500 stands for zero in the data rows.
Two rows play each game, the first against the second. How much does the first row win by? 20 is about a draw, 40 a big win and 0 a big loss. Wins can go round in a circle: one row can beat a second, the second a third and the third the first. Each row has two weighted sums of its numbers, A and B, taken from their middle values. A row wins by its A times the other's B, less its B times the other's A.
Array([559, 648, 425, 332, 550, 370, 798, 785, 296, 512])
Array([580, 663, 613, 566, 373, 368, 375, 256, 475, 583]): 19
Array([365, 303, 555, 608, 528, 506, 371, 450, 664, 321])
Array([651, 390, 617, 322, 434, 578, 446, 382, 696, 575]): 21
Array([310, 271, 584, 605, 279, 563, 398, 395, 785, 453])
Array([384, 358, 623, 456, 595, 626, 547, 565, 589, 632]): 20
Array([519, 609, 666, 461, 648, 419, 396, 746, 548, 243])
Array([452, 415, 767, 670, 689, 562, 127, 318, 717, 493]): 7
Array([487, 470, 613, 444, 483, 426, 550, 727, 520, 609])
Array([543, 479, 954, 694, 759, 188, 362, 538, 646, 402]): 20
Array([330, 586, 267, 632, 641, 577, 619, 517, 206, 426])
Array([235, 565, 563, 657, 386, 357, 326, 457, 666, 449]): 21
Array([552, 313, 436, 226, 481, 674, 380, 531, 682, 588])
Array([777, 591, 224, 220, 464, 618, 778, 781, 229, 623]): 21
Array([611, 852, 400, 301, 532, 604, 547, 362, 343, 178])
Array([263, 408, 563, 585, 601, 458, 312, 511, 691, 504]): 4
Array([531, 572, 572, 477, 731, 427, 552, 847, 453, 317])
Array([394, 325, 526, 551, 424, 402, 324, 378, 766, 552]): 15
Array([462, 344, 654, 530, 744, 608, 379, 508, 594, 661])
Array([405, 537, 381, 692, 402, 311, 613, 557, 407, 536]): 13
Array([436, 855, 378, 381, 383, 605, 511, 460, 446, 471])
Array([760, 352, 510, 451, 507, 442, 690, 478, 241, 566]): 23
Array([321, 446, 384, 542, 429, 425, 547, 552, 459, 539])
Array([413, 359, 370, 464, 317, 594, 485, 449, 587, 588]): 22
Array([524, 440, 503, 494, 685, 283, 553, 737, 398, 336])
Array([608, 695, 578, 546, 490, 424, 433, 410, 456, 279]): 24
Array([605, 352, 401, 415, 905, 406, 774, 800, 295, 107])
Array([592, 377, 396, 384, 328, 418, 595, 381, 434, 548]): 9
Array([401, 372, 299, 381, 402, 827, 615, 420, 595, 480])
Array([521, 726, 661, 550, 599, 628, 449, 474, 683, 592]): 24
Array([507, 593, 240, 410, 345, 306, 742, 745, 291, 552])
Array([511, 755, 263, 306, 474, 621, 491, 526, 388, 268]): 1
Array([468, 554, 411, 493, 519, 720, 406, 595, 476, 213])
Array([237, 480, 321, 639, 545, 689, 581, 304, 375, 523]): 19
Array([341, 276, 221, 337, 547, 555, 810, 767, 368, 483])
Array([543, 590, 531, 468, 514, 533, 463, 449, 605, 772]): 16
Array([627, 349, 629, 730, 583, 436, 548, 571, 514, 564])
Array([539, 543, 572, 586, 436, 547, 358, 396, 333, 208]): 19
Array([704, 662, 562, 449, 285, 425, 500, 343, 470, 387])
Array([435, 276, 289, 413, 339, 542, 633, 513, 452, 435]): 17
Array([505, 376, 499, 682, 446, 505, 405, 264, 725, 437])
Array([498, 240, 324, 564, 284, 536, 607, 479, 486, 493]): 14
Array([327, 510, 330, 632, 540, 524, 577, 506, 244, 543])
Array([419, 402, 428, 421, 443, 555, 584, 732, 474, 615]): 22
Array([621, 669, 519, 320, 430, 445, 666, 728, 383, 767])
Array([281, 275, 481, 642, 395, 512, 242, 404, 819, 474]): 33
Array([431, 812, 198, 425, 530, 527, 791, 696, 172, 413])
Array([729, 440, 421, 413, 300, 485, 665, 402, 299, 580]): 29
Array([209, 446, 589, 669, 432, 335, 374, 409, 562, 749])
Array([247, 668, 391, 649, 484, 584, 596, 436, 293, 542]): 9
Array([465, 367, 352, 340, 582, 647, 512, 641, 625, 354])
Array([479, 275, 707, 784, 711, 359, 329, 557, 734, 309]): 14
Array([250, 583, 165, 451, 428, 723, 725, 813, 447, 447])
Array([443, 388, 538, 568, 493, 610, 233, 398, 719, 603]): 23
Array([405, 274, 511, 466, 507, 588, 277, 514, 803, 432])
Array([344, 347, 393, 630, 453, 492, 630, 630, 378, 489]): 8
Array([99, 541, 409, 574, 358, 574, 478, 419, 717, 512])
Array([324, 255, 507, 419, 402, 414, 457, 679, 718, 469]): 23
Array([635, 307, 635, 493, 776, 506, 664, 484, 418, 343])
Array([623, 412, 622, 503, 458, 339, 532, 442, 344, 211]): 21
Array([482, 275, 442, 279, 446, 597, 593, 421, 512, 662])
Array([723, 634, 357, 295, 446, 440, 728, 769, 372, 539]): 15
Array([381, 238, 343, 443, 387, 630, 631, 469, 642, 439])
Array([384, 332, 350, 493, 521, 596, 621, 661, 503, 251]): 24
Array([552, 330, 491, 225, 403, 695, 528, 385, 579, 496])
Array([424, 636, 381, 492, 536, 436, 582, 544, 377, 719]): 19
Array([671, 593, 594, 548, 416, 270, 532, 490, 378, 525])
Array([700, 462, 579, 390, 516, 607, 495, 390, 525, 776]): 22
Array([469, 523, 680, 490, 505, 385, 263, 439, 803, 632])
Array([633, 357, 736, 599, 692, 429, 377, 583, 632, 379]): 21
Array([436, 753, 336, 441, 344, 590, 633, 654, 301, 503])
Array([518, 492, 513, 451, 535, 594, 727, 538, 394, 648]): 27
Array([678, 286, 737, 441, 574, 523, 411, 448, 644, 407])
Array([442, 540, 711, 666, 415, 253, 266, 404, 697, 715]): 11
Array([436, 458, 780, 634, 672, 482, 258, 677, 596, 474])
Array([486, 309, 526, 602, 487, 490, 433, 457, 697, 445]): 19
Array([322, 377, 446, 527, 329, 281, 393, 513, 723, 557])
Array([699, 459, 557, 315, 367, 539, 334, 186, 610, 495]): 36
Array([495, 625, 479, 551, 467, 365, 491, 661, 476, 529])
Array([759, 764, 467, 329, 631, 616, 638, 462, 362, 508]): 7
Array([630, 594, 403, 466, 750, 518, 552, 869, 560, 683])
Array([394, 570, 517, 586, 618, 591, 313, 549, 745, 336]): 9
Array([583, 458, 525, 346, 509, 614, 468, 440, 434, 159])
Array([440, 336, 336, 450, 521, 668, 797, 605, 283, 632]): 14
Array([405, 211, 517, 647, 781, 394, 526, 762, 528, 253])
Array([361, 168, 170, 451, 433, 510, 803, 743, 459, 428]): 11
Array([348, 429, 285, 615, 624, 647, 790, 536, 245, 345])
Array([571, 499, 649, 355, 549, 496, 397, 565, 788, 674]): 20
Array([446, 555, 274, 442, 292, 376, 545, 458, 332, 431])
Array([468, 377, 391, 449, 326, 560, 414, 403, 607, 429]): 20
Array([394, 584, 743, 663, 718, 444, 430, 738, 588, 366])
Array([552, 606, 687, 439, 449, 237, 308, 448, 733, 592]): 18
Array([594, 671, 345, 415, 653, 510, 639, 793, 268, 461])
Array([228, 499, 253, 455, 508, 727, 631, 635, 375, 484]): 20
Array([291, 286, 218, 592, 556, 597, 851, 762, 174, 309])
Array([692, 376, 638, 477, 577, 524, 548, 534, 553, 462]): 22
Array([455, 654, 318, 523, 557, 689, 511, 520, 628, 508])
Array([375, 705, 329, 476, 323, 423, 524, 668, 432, 527]): 26
Array([280, 293, 521, 726, 568, 545, 350, 422, 656, 332])
Array([642, 400, 363, 144, 337, 655, 391, 402, 486, 640]): 24
Array([591, 428, 483, 410, 277, 332, 402, 399, 511, 557])
Array([438, 368, 310, 549, 391, 414, 688, 714, 437, 483]): 11
Array([496, 742, 361, 314, 370, 733, 473, 422, 348, 290])
Array([702, 625, 630, 525, 583, 383, 356, 538, 535, 650]): 29
Array([488, 647, 660, 677, 488, 201, 281, 331, 644, 781])
Array([512, 472, 756, 559, 578, 419, 417, 533, 649, 667]): 21
Array([530, 677, 664, 521, 556, 392, 361, 310, 586, 571])
Array([558, 537, 512, 324, 505, 609, 570, 744, 581, 824]): 26
Array([586, 709, 708, 506, 632, 412, 309, 395, 520, 692])
Array([484, 534, 218, 394, 561, 624, 664, 451, 267, 384]): 16
Array([347, 301, 424, 616, 380, 307, 321, 322, 818, 571])
Array([361, 730, 576, 619, 522, 386, 349, 453, 582, 696]): 10
